Turns in one plane each, and the order they were made in; the first pair answered:
turn K682:
[-16.0   5.8 -19.5  -8.9 -12.9   8.5  -6.3  12.1   4.8   6.1 -12.4]  ->  [  1.0   3.2 -16.4 -12.3 -14.9  -2.2 -16.5  18.7   9.7   1.5  -3.0]
[ -5.3 -17.4  14.8   0.6 -18.6   7.3  15.1   5.9  -1.4  15.8 -29.0]  ->  [-10.3 -14.8  -5.0   3.8 -24.9  11.3  17.1  17.4  -3.3   3.7 -22.4]
[-41.3   9.4 -21.7  -3.8  58.0   7.7 -12.3  -9.9   6.6  21.7 -21.0]  ->  [-37.4  11.5 -52.7  -0.2  44.5   4.2 -15.5  15.0   6.8  -3.7  -4.0]
turn K316:
[-19.1  -0.3  -7.9  31.4 -17.5 -11.3  33.5  -3.8 -30.7  -7.9 -26.7]  ->  [  1.7  17.1 -23.3  31.7  14.6 -36.3 -19.6  -1.7 -27.7 -11.9   3.8]
[ 12.2   4.9  -3.6  -4.2 -11.5  -5.8 -10.7  13.2   9.3  -4.1  11.7]  ->  [ 1.2  8.8 13.3 -7.5 -5.2  4.9 -8.8  1.0 12.5 15.7 -6.7]
[ -7.2  -8.3   7.1  14.4  22.3  -8.1   7.1 -38.0 -14.2  -2.4  18.9]  ->  [ -9.5 -14.7   6.7  15.7  10.5  -4.1  20.8 -36.1 -16.7  -6.8  15.9]
turn K398:
[ 13.7   2.9 -11.4  -2.9   2.4  -5.5 -18.8  13.7   7.1 -10.5  11.8]  ->  [  1.9   0.8   3.9  12.2  -1.0  -8.7   5.3 -13.7 -22.7   9.9   1.9]
[ 53.5  23.1  23.6  -1.1   9.6 -42.3 -32.3 -16.3  20.4   3.2   9.5]  ->  [-13.6  50.7  -5.3  24.5 -28.3   2.6  28.6 -17.5 -20.1  30.1 -33.9]
[-44.9  -5.2 -13.1  10.8  31.8  38.0   6.3 -28.8  -6.1 -15.9 -10.0]  ->  [-15.5 -13.4  -8.2  -6.4  48.4  21.9 -25.5 -17.2  20.5 -32.2  11.6]
Pairs:
Between the rows of a pair lie 2 to 3 turns.
[ 23.8  -0.1  18.3  11.1  -4.3 -34.4 -24.2  -9.4  -9.8 -15.2  30.7]  ->  [-11.6  37.4 -15.2  26.1  -6.3 -13.4 -22.1  -1.8 -25.8   1.8  16.8] -> K398 then K316
[ -7.6  -8.5  48.6  -9.7  24.6   8.6   0.3 -15.6  27.8  34.0 -26.6]  ->  [ -2.9 -17.9 -27.1  -1.9 -26.0   7.3  17.4  44.3  24.1 -36.5   9.0] -> K398 then K316
[ -4.9  31.5 -48.8  -5.4 -11.0  21.5 -19.9  38.1 -17.2 -12.2 -16.4]  ->  [ 34.4  14.4  14.5 -16.2  36.0 -14.7 -52.6  -7.5 -11.7  15.0  -6.5] -> K316 then K398
[ -1.9   1.9 -40.2   4.5  11.2   2.2 -44.3  33.1  31.4 -33.4  26.4]  ->  [-11.4   9.0 -31.8  -5.1  -2.2  21.3 -36.7  44.9  47.2 -22.5   1.9] -> K316 then K682 then K682
[-17.2   7.5 -26.0  13.5   5.1   2.4   0.7  -4.8 -17.1   0.1   7.1]  ->  [  2.3  -2.4 -19.3   0.1  16.7  -6.6 -19.2   4.6   7.4 -12.6  20.3] -> K316 then K316 then K398
[-11.5  -6.4 -32.3   7.6  16.6  -0.8   1.1   0.4  -1.0 -38.7  18.5]  ->  [-10.2 -11.6  17.5   7.6  33.7  -4.4   7.0 -39.1 -11.3   3.0  -0.4] -> K398 then K682 then K316
[-11.3 -17.1 -34.6   6.1  13.8  -2.6  17.6 -16.3   0.7 -10.7   9.8]  ->  [ 11.2 -22.2 -20.1  -3.3  20.1 -16.4   0.6 -15.9  10.4 -12.6  19.2] -> K398 then K682
[ 34.9  10.2  -2.1  -7.2 -13.6 -13.2 -28.3  38.3  23.5  -7.9  -0.6]  ->  [ 15.9  14.3 -22.7  -5.1 -13.6   0.7 -20.3  46.0  23.2 -17.4  -2.3] -> K398 then K682 then K398
[  9.3 -12.3 -26.4  17.8  -6.0 -17.9   8.1  20.8 -35.4 -22.6  23.7]  ->  [  1.0  26.4 -19.8  16.1  17.9 -15.3 -28.2  14.3 -32.1  17.4   9.7] -> K682 then K398 then K316
[  3.8  52.1   3.1  20.9   3.2  -0.1 -21.9  -1.8  -6.9  25.5  -4.2]  ->  [  2.7  52.7   0.8  17.2   6.5   3.6 -26.7   0.9   0.8  24.0  -4.9] -> K398 then K682
[  7.4  -0.6 -10.7   3.8  -5.2  -2.5  -2.2 -15.0  -9.4 -12.1   4.3]  ->  [ 16.0   1.0  -8.0  -1.2  -7.6  -5.5  -9.0 -10.4  -4.0 -12.2   3.9] -> K398 then K682
[  3.2  -1.1  -5.3  23.6  15.1 -11.7   2.7 -26.1 -25.0  14.4   7.8]  ->  [  6.4  -0.6 -37.2  11.8  -1.9  -0.7  -3.9  16.7   1.5 -21.5  17.7] -> K316 then K682 then K398
[-19.4 -22.5   5.6  -7.0  23.6   8.3  11.1  -2.9  29.8 -12.8   2.5]  ->  [-10.8 -23.8  -3.0  -7.8  17.4   3.4   5.6   5.7  32.2 -22.4  10.2] -> K682 then K682
[  8.7  -7.4  -0.8 -19.8  -6.8   3.8 -14.8  -1.6  14.4  21.3  -5.9]  ->  [ 10.7 -18.5 -17.8  -8.6 -26.7  -4.7   3.6   2.2  -3.6   6.9   5.2] -> K398 then K316
[-20.8   3.7 -25.7  12.7  42.1   4.6 -13.7 -24.8  -9.1  -7.6  11.0]  ->  [-34.5  -3.8  -2.8   6.7  27.1  24.3  15.7 -29.3  -3.1   7.8 -19.8] -> K682 then K316
[  0.5  38.7 -24.9  13.5  17.6 -14.8 -37.4  -1.7 -20.7  24.3  15.9]  ->  [ -2.9  41.2 -28.6  12.9  17.0 -12.4 -36.8   1.3 -19.0  23.0  14.7] -> K398 then K398
[ 28.4  39.4   0.4  -8.7  -3.8 -10.8 -34.5   1.0  -1.1  10.8   8.2]  ->  [  0.3  48.6   0.8  -8.9  -2.3  12.4 -20.7  -2.4   1.1  25.3 -15.2] -> K682 then K398
[-16.6  -7.0  -8.9   8.0 -12.4   4.5   6.9  27.8  24.1  -0.4   6.4]  ->  [ -2.3 -25.2   2.8  18.1  -1.9 -18.4  12.4   1.5   3.8  -3.6  23.4] -> K398 then K682 then K316
[ 17.1  -3.2  -5.4  -3.7  -4.0 -15.3 -10.9   2.4   5.6  -7.2   9.0]  ->  [ -0.2 -10.1 -14.1   4.4 -10.7  -7.4  13.7  -5.3  -7.4 -11.8   6.7] -> K682 then K682 then K316
[ -9.1  -2.0 -15.7  20.7  -0.7  -4.4  19.8  -6.3 -27.1 -12.0  20.1]  ->  [-20.7  -1.7   1.8  19.2   1.7   9.1  28.3 -16.6 -23.1   5.2   0.2] -> K316 then K316
[ 24.3 -33.9  20.8   6.8   6.0 -29.8  -0.2 -21.3  -8.4 -15.2  17.1]  ->  [ -6.0  19.0 -35.7  14.3  16.1 -13.2 -36.0   6.9  -7.9 -10.5  18.5] -> K398 then K316
[  5.5 -11.2   1.0   5.2 -36.1  -3.1  35.1   2.3 -15.2   0.7  -6.8]  ->  [ 22.3 -15.0  10.7   0.3 -35.1 -14.1  24.1   2.4 -10.5   0.9  -1.4] -> K682 then K682
[ -3.9  11.1 -18.0  -5.6  25.1 -12.0 -12.5 -15.7   5.6 -30.9  20.9]  ->  [-17.2  19.0 -31.3  -4.0  16.7   1.8  -5.7  -7.2   5.3 -30.0  12.7] -> K398 then K398
[  0.7  24.2 -15.4 -20.8  12.2  -7.1 -29.8   0.4   6.5  -8.0  -4.5]  ->  [ -8.0   0.4  -2.2  -4.9 -17.5  -8.6  24.1 -18.7 -28.6  -6.8 -15.7] -> K398 then K316
[ 29.3 -15.9 -15.4  -4.9  -4.2 -16.1  -9.5  16.6  15.6 -29.2  28.7]  ->  [ -7.9 -13.6  32.2  -2.5  20.8  10.1  15.4 -32.9   7.7  21.2 -14.6] -> K682 then K682
[ 25.5 -38.5  11.6  -7.2  -3.0 -13.1  20.6  -5.3 -16.2 -17.2  38.9]  ->  [ 12.5  -3.7  29.7 -25.2  39.1   7.0 -24.5  -8.9  19.2  21.5  15.8] -> K398 then K398 then K316
[ -7.4   8.5  15.6 -24.7  22.5  26.8 -15.1  17.8  42.8  -7.4 -20.1]  ->  [ 21.2 -32.9  47.2  -8.1  10.3 -11.0  18.3 -20.1   2.6 -12.2  -1.6] -> K316 then K398
[ -3.7 -30.3  37.1 -22.8  26.9  -4.4   4.4 -11.0  11.9   3.5  21.4]  ->  [-31.3  -9.3 -21.0 -11.2 -13.1  19.5  22.6  30.5   1.8 -18.1  17.8] -> K398 then K682
[  1.0   0.4  27.8 -21.0  16.2   2.0  -9.5  -3.6  19.6  -0.6  -1.3]  ->  [ -0.5 -15.6  21.6 -17.6  -8.3   6.5  19.1   3.9  13.4 -17.7  -1.9] -> K316 then K682
[  6.5   6.6  12.9 -33.2  11.9   3.0 -23.1   3.1  32.6  13.0 -18.0]  ->  [-25.8  13.5 -21.2 -22.4   4.2  25.0  -3.6  12.3  22.1   0.4 -22.3] -> K682 then K682
